In the data rows, the value 50 means zero.
Here are some points, each followed by its number:
tensor([54, 52, 49, 48, 44, 49, 50, 45, 50, 57, 43, 53, 51, 36, 54, 65, 50, 44,
        45, 52, 38, 43, 48, 55]) 0
tensor([68, 58, 56, 46, 41, 41, 73, 62, 34, 37, 63, 48, 53, 31, 59, 34, 65, 58,
        55, 58, 34, 54, 41, 32]) 1
tensor([66, 61, 41, 49, 31, 56, 38, 63, 42, 50, 47, 59, 50, 38, 58, 43, 57, 63,
        58, 50, 26, 42, 46, 53]) 2
tensor([35, 80, 89, 28, 68, 70, 57, 73, 39, 29, 41, 68, 85, 84, 22, 47, 14, 49,
        37, 78, 63, 76, 93, 95]) 3
tensor([47, 56, 46, 53, 51, 39, 51, 51, 55, 52, 51, 57, 58, 51, 54, 58, 50, 41,
        50, 46, 49, 52, 59, 43]) 4
tensor([55, 46, 48, 51, 53, 44, 49, 32, 60, 56, 57, 48, 40, 24, 67, 47, 45, 54,
        42, 37, 58, 38,  5, 45]) 5
tensor([22, 35, 61,  4, 55, 43, 49, 14, 99, 50, 54, 34, 67, 18, 30, 37,  3, 66,
        29, 60, 95, 44, 70, 66]) 6
tensor([42, 77, 71, 26, 53, 51, 37, 76, 21, 33, 48, 47, 83, 76, 19, 73, 41, 74,
        78, 72, 59, 72, 82, 60]) 7
tensor([75, 50, 55, 58, 31, 62, 22, 86,  8, 42, 49, 80, 40, 99, 45, 41, 49, 46,
        70, 35, 48, 70, 63, 56]) 8
tensor([67, 76, 33, 66, 25, 57, 47, 58,  0, 65, 46, 56, 73, 58, 83, 69, 71, 30,
        59, 42,  0, 54, 50, 58]) 9
tensor([57, 57, 44, 51, 30, 50, 33, 50, 41, 46, 45, 53, 54, 42, 53, 46, 56, 59,
        60, 52, 34, 36, 47, 51]) 10
tensor([59, 45, 51, 56, 36, 48, 50, 54, 48, 46, 58, 57, 32, 46, 70, 22, 41, 42,
        58, 44, 38, 47, 25, 62]) 11
tensor([69, 70, 40, 64, 20, 50, 29, 61,  0, 39, 32, 68, 65, 55, 66, 58, 66, 24,
        64, 54,  0, 41, 67, 50]) 12
tensor([47, 63, 47, 44, 51, 52, 34, 57, 52, 54, 40, 54, 63, 57, 41, 50, 35, 49,
        52, 39, 49, 44, 65, 42]) 13
tensor([52, 27, 61, 38, 50, 30, 59, 19, 77, 54, 71, 54, 42, 18, 60, 31, 30, 75,
        37, 41, 70, 61, 41, 42]) 14
tensor([44, 56, 42, 70, 66, 46, 52, 51, 32, 49, 28, 48, 37, 64, 60, 61, 41, 42,
        53, 61, 53, 68, 81, 18]) 15
tensor([40, 45, 58, 36, 65, 54, 51, 32, 73, 59, 37, 48, 43, 50, 35, 55, 25, 54,
        43, 44, 62, 57, 66, 56]) 16
tensor([32, 42, 54, 29, 53, 46, 47, 36, 76, 48, 49, 46, 58, 34, 44, 44, 33, 52,
        43, 55, 66, 48, 62, 60]) 17
tensor([42, 35, 46, 54, 49, 38, 39, 50, 86, 66, 50, 38, 70, 65, 49, 52, 49, 40,
        29, 46, 56, 48, 49, 58]) 18
tensor([73, 65, 49, 54,  4, 39, 32, 53, 31, 50,  0, 55, 59, 29, 66, 39, 99, 77,
        63, 60, 21, 27, 33, 31]) 19
tensor([51, 36, 48, 51, 52, 49, 51, 34, 67, 50, 67, 45, 37, 22, 69, 42, 53, 55,
        32, 44, 67, 42, 35, 42]) 20
tensor([41, 60, 37, 37, 50, 47,  9, 27, 71, 61, 45, 44, 63, 20, 50, 62, 46, 56,
        32, 61, 58, 39, 55, 44]) 21
tensor([47, 56, 59, 56, 58, 54, 49, 62, 47, 43, 50, 42, 47, 60, 50, 56, 52, 48,
        55, 50, 48, 55, 47, 41]) 22
tensor([42, 57, 41, 48, 60, 63, 32, 49, 72, 48, 45, 51, 47, 47, 54, 56, 51, 46,
        59, 33, 66, 32, 45, 59]) 23
tensor([62, 63, 52, 55, 46, 50, 61, 68, 33, 45, 56, 53, 64, 60, 50, 38, 56, 60,
        64, 50, 27, 43, 53, 59]) 24
tensor([18, 26, 63,  0, 60, 38, 44, 17, 99, 50, 49, 35, 73,  0, 29, 54,  4, 62,
        25, 62, 99, 49, 81, 71]) 25
tensor([35, 34, 38, 71, 35, 49, 48, 48, 78, 57, 42, 49, 52, 36, 63, 54, 69, 38,
        30, 42, 33, 31, 22, 45]) 26
tensor([51, 58, 54, 50, 62, 53, 39, 72, 41, 44, 47, 62, 42, 71, 44, 44, 41, 52,
        59, 51, 65, 62, 66, 53]) 27
tensor([68, 43, 39, 99, 65, 49, 71, 53, 52, 52, 44, 61, 54, 41, 53, 43, 54, 37,
        74, 33, 39, 39, 41, 53]) 28
tensor([57, 61, 55, 58, 50, 45, 50, 57, 27, 49, 49, 60, 52, 56, 47, 40, 55, 57,
        59, 46, 34, 62, 75, 45]) 29
tensor([47, 33, 41, 43, 46, 48, 55, 39, 74, 45, 67, 42, 38, 13, 79, 48, 57, 62,
        57, 58, 66, 48, 30, 45]) 30
tensor([36, 21, 21, 34,  0, 31, 49, 20, 81, 51, 77, 36, 28,  0, 97, 37, 64, 62,
        30, 24, 73, 44,  3, 36]) 31
tensor([63, 55, 56, 50, 39, 47, 64, 55, 34, 44, 61, 52, 55, 38, 58, 27, 58, 54,
        51, 47, 40, 53, 39, 42]) 32
tensor([61, 38, 61, 45, 47, 41, 65, 41, 44, 49, 73, 50, 34, 35, 62, 29, 41, 56,
        42, 35, 61, 61, 29, 50]) 33
tensor([56, 42, 53, 49, 50, 49, 53, 41, 67, 57, 62, 44, 53, 26, 66, 48, 55, 58,
        43, 42, 60, 47, 32, 39]) 34
tensor([67, 56, 41, 48, 45, 44, 65, 53, 42, 50, 59, 50, 52, 42, 55, 40, 64, 55,
        65, 53, 41, 54, 41, 38]) 35
tensor([30, 34, 57, 54, 79, 60, 42, 49, 79, 41, 50, 44, 42, 64, 31, 49, 38, 57,
        64, 40, 79, 61, 62, 45]) 36
tensor([29, 59, 58, 64, 63, 46, 77, 40, 27, 57, 38, 62, 40, 60, 21, 55, 47, 40,
        48, 45, 50, 76, 60, 34]) 37
tensor([44, 60, 58, 55, 58, 49, 48, 46, 52, 46, 54, 47, 40, 62, 48, 51, 54, 55,
        54, 54, 50, 55, 54, 44]) 38
tensor([35, 64, 41, 33, 45, 52, 45, 54, 57, 46, 46, 54, 64, 45, 46, 51, 38, 37,
        66, 42, 42, 50, 53, 51]) 39
tensor([ 0, 31, 71, 34, 99, 66,  2, 22, 99, 45, 44,  7, 21, 70, 17, 81, 20, 65,
        44, 23, 99, 81, 53, 35]) 40
tensor([49, 48, 48, 50, 48, 49, 47, 49, 61, 51, 47, 48, 57, 48, 53, 52, 49, 41,
        40, 51, 51, 46, 52, 49]) 41
tensor([29, 30, 48, 45, 67, 43, 61, 24, 99, 44, 51, 33, 19,  9, 74, 53, 47, 35,
        13, 47, 82, 37, 22, 47]) 42
tensor([24, 50, 45, 52, 85, 72, 68, 34, 75, 56, 32, 57, 30, 63, 56, 62, 33, 22,
        41, 49, 82, 43, 45, 45]) 43
tensor([50, 37, 41, 59, 44, 48, 61, 33, 40, 53, 49, 44, 45, 55, 65, 55, 68, 39,
        44, 55, 28, 39, 35, 45]) 44
tensor([56, 79, 21, 68, 25, 49, 43, 63,  0, 45, 45, 62, 59, 56, 64, 83, 89, 33,
        36, 52,  0, 42, 57, 51]) 45
tensor([40, 43, 45, 35, 55, 52, 33, 37, 83, 52, 56, 40, 44, 33, 44, 42, 33, 62,
        39, 42, 85, 57, 49, 49]) 46
Which two points above are nearest to each new point by angle? Their numbers follow each, nearest first.
tensor([28, 59, 50, 45, 56, 58, 47, 54, 50, 56, 40, 38, 50, 53, 46, 74, 78, 40,
        41, 60, 35, 56, 53, 53]) 45 22
tensor([48, 45, 29, 71, 53, 58, 63, 59, 46, 50, 44, 59, 34, 52, 42, 52, 60, 27,
        53, 41, 40, 40, 35, 59]) 28 44
tensor([42, 26, 43, 66, 31, 53, 51, 46, 80, 59, 51, 49, 51, 44, 57, 48, 64, 38,
        19, 39, 40, 36, 26, 44]) 26 41
tensor([44, 43, 52, 53, 60, 51, 52, 49, 32, 52, 36, 46, 66, 79, 27, 54, 49, 53,
        56, 52, 45, 59, 72, 52]) 7 3
tensor([56, 47, 32, 89, 59, 52, 77, 64, 21, 61, 47, 71, 37, 63, 64, 54, 74, 35,
        58, 32, 30, 36, 35, 59]) 28 9
tensor([55, 37, 44, 65, 39, 29, 64, 59, 37, 66, 53, 49, 46, 62, 57, 30, 71, 49,
        27, 60, 20, 48, 43, 53]) 44 32
tensor([41, 58, 58, 46, 53, 56, 55, 61, 29, 43, 55, 54, 52, 75, 40, 58, 41, 52,
        62, 66, 53, 56, 62, 50]) 7 3
tensor([43, 51, 50, 39, 48, 49, 36, 44, 59, 50, 44, 56, 62, 44, 49, 51, 44, 38,
        49, 45, 48, 50, 59, 51]) 39 13
tensor([46, 54, 52, 39, 51, 51, 69, 57, 40, 57, 41, 50, 55, 54, 34, 56, 56, 63,
        62, 48, 51, 54, 63, 51]) 7 37
tensor([64, 49, 73, 27, 52, 42, 61, 38, 53, 38, 62, 41, 48, 48, 36, 30, 22, 81,
        68, 50, 76, 70, 47, 53]) 14 6
tensor([56, 41, 59, 25, 63, 64, 43, 58, 52, 46, 43, 50, 77, 54, 33, 53, 33, 64,
        60, 65, 69, 38, 89, 77]) 3 7
tensor([52, 39, 57, 34, 54, 58, 36, 66, 58, 62, 46, 36, 49, 66, 50, 54, 62, 36,
        31, 51, 42, 49, 55, 62]) 18 41
tensor([48, 43, 61, 38, 59, 39, 69, 47, 48, 49, 64, 40, 45, 55, 42, 49, 30, 83,
        49, 47, 78, 75, 54, 40]) 14 33
tensor([54, 56, 42, 51, 46, 49, 29, 27, 53, 55, 54, 48, 48, 49, 62, 51, 54, 38,
        34, 56, 41, 41, 48, 38]) 21 41
tensor([35, 49, 47, 53, 52, 48, 52, 53, 29, 56, 44, 60, 45, 69, 37, 54, 51, 30,
        52, 52, 56, 43, 65, 61]) 37 27
tensor([45, 56, 54, 56, 40, 58, 54, 58, 34, 45, 41, 48, 53, 64, 38, 54, 53, 57,
        54, 61, 47, 47, 51, 52]) 7 24
tensor([49, 63, 59, 47, 57, 55, 54, 73, 27, 45, 40, 58, 55, 82, 34, 63, 47, 51,
        59, 63, 55, 64, 70, 43]) 7 27
tensor([67, 57, 59, 46, 46, 49, 62, 48, 39, 40, 62, 58, 56, 39, 54, 40, 57, 59,
        56, 55, 40, 49, 47, 41]) 1 32
tensor([58, 39, 58, 23, 44, 49, 41, 23, 45, 47, 66, 45, 53, 31, 52, 24, 27, 54,
        58, 67, 61, 60, 56, 65]) 6 14
tensor([61, 32, 61, 37, 54, 25, 51, 47, 65, 52, 99, 52, 46, 28, 50, 43, 54, 58,
        55, 50, 73, 66, 46, 47]) 14 33
tensor([33, 32, 94,  0, 57, 50, 44, 24, 99, 53, 62, 19, 13, 30, 21, 19,  8, 75,
        19, 33, 99, 93, 58, 46]) 46 6
tensor([58, 36, 52, 51, 51, 46, 51, 33, 70, 54, 64, 45, 48, 17, 71, 42, 64, 61,
        44, 42, 67, 50, 22, 41]) 34 20
tensor([59, 34, 65, 32, 57, 43, 61, 43, 59, 54, 65, 38, 50, 55, 48, 42, 54, 76,
        42, 43, 71, 59, 49, 30]) 14 33
tensor([31, 50, 51, 39, 67, 37, 54, 29, 59, 62, 51, 48, 46, 41, 46, 68, 53, 60,
        16, 69, 59, 55, 59, 59]) 25 6
tensor([52, 47, 51, 50, 62, 49, 46, 30, 68, 60, 49, 50, 45, 28, 52, 35, 19, 64,
        58, 59, 53, 64, 59, 47]) 14 6
tensor([48, 54, 45, 55, 52, 41, 58, 48, 48, 52, 37, 53, 48, 53, 57, 46, 54, 51,
        51, 46, 45, 57, 60, 46]) 15 29
tensor([64, 64, 33, 62, 29, 47, 34, 61,  3, 58, 42, 59, 55, 52, 53, 57, 67, 29,
        55, 56,  0, 37, 45, 53]) 12 45
tensor([57, 51, 33, 79, 53, 54, 61, 81,  4, 54, 86, 56, 45, 72, 49, 68, 84, 33,
        52, 74, 27, 52, 48, 62]) 45 9
tensor([63, 61, 57, 50, 43, 46, 62, 52, 36, 46, 61, 52, 55, 40, 60, 33, 48, 62,
        48, 50, 31, 54, 40, 40]) 32 1
tensor([48, 27, 32, 76, 40, 79, 38, 44, 84, 65, 34, 48, 29, 57, 60, 43, 64, 31,
        49, 67, 28, 21, 17, 70]) 26 44
tensor([58, 37, 41, 48, 46, 52, 50, 35, 66, 47, 60, 46, 47, 31, 67, 38, 38, 51,
        46, 37, 64, 47, 36, 47]) 20 31
tensor([47, 50, 61, 48, 55, 51, 58, 51, 37, 56, 49, 52, 61, 66, 32, 39, 37, 45,
        51, 50, 57, 61, 70, 52]) 3 37
tensor([52, 51, 59, 36, 52, 45, 61, 34, 57, 40, 64, 54, 49, 27, 52, 52, 33, 60,
        55, 59, 68, 52, 35, 48]) 14 30
tensor([42, 52, 53, 63, 60, 55, 63, 44, 31, 54, 45, 57, 43, 55, 28, 54, 52, 47,
        49, 47, 45, 68, 58, 53]) 37 29
tensor([52, 48, 40, 65, 47, 50, 59, 58, 45, 56, 50, 57, 42, 55, 56, 54, 62, 49,
        56, 45, 42, 46, 40, 54]) 28 44
tensor([68,  4, 39, 92,  2, 51, 53, 49, 89, 84, 37, 47, 63,  9, 77, 65, 95, 37,
         5, 30, 18, 17,  4, 57]) 26 44
tensor([40, 27, 44, 68, 30, 45, 48, 52, 72, 69, 45, 56, 59, 36, 60, 44, 77, 35,
        19, 42, 44, 31, 22, 46]) 26 41
tensor([48, 27, 57, 39, 51, 28, 59, 20, 84, 54, 69, 48, 49, 13, 50, 34, 36, 84,
        37, 35, 79, 47, 39, 48]) 14 20
tensor([69, 50, 45, 74, 48, 62, 36, 59, 44, 56, 28, 50, 37, 67, 60, 45, 60, 39,
        49, 67, 31, 29, 40, 51]) 12 44
tensor([52, 59, 35, 50, 57, 75, 40, 53, 63, 42, 38, 36, 70, 66, 48, 68, 62, 40,
        67, 50, 56, 23, 48, 46]) 23 13
tensor([54, 70, 59, 39, 58, 51, 37, 76, 27, 49, 47, 53, 63, 69, 45, 56, 52, 47,
        52, 48, 51, 63, 61, 52]) 7 27
tensor([44, 46, 54, 46, 54, 56, 43, 46, 53, 45, 52, 47, 48, 65, 46, 54, 42, 40,
        58, 55, 62, 57, 61, 56]) 36 40
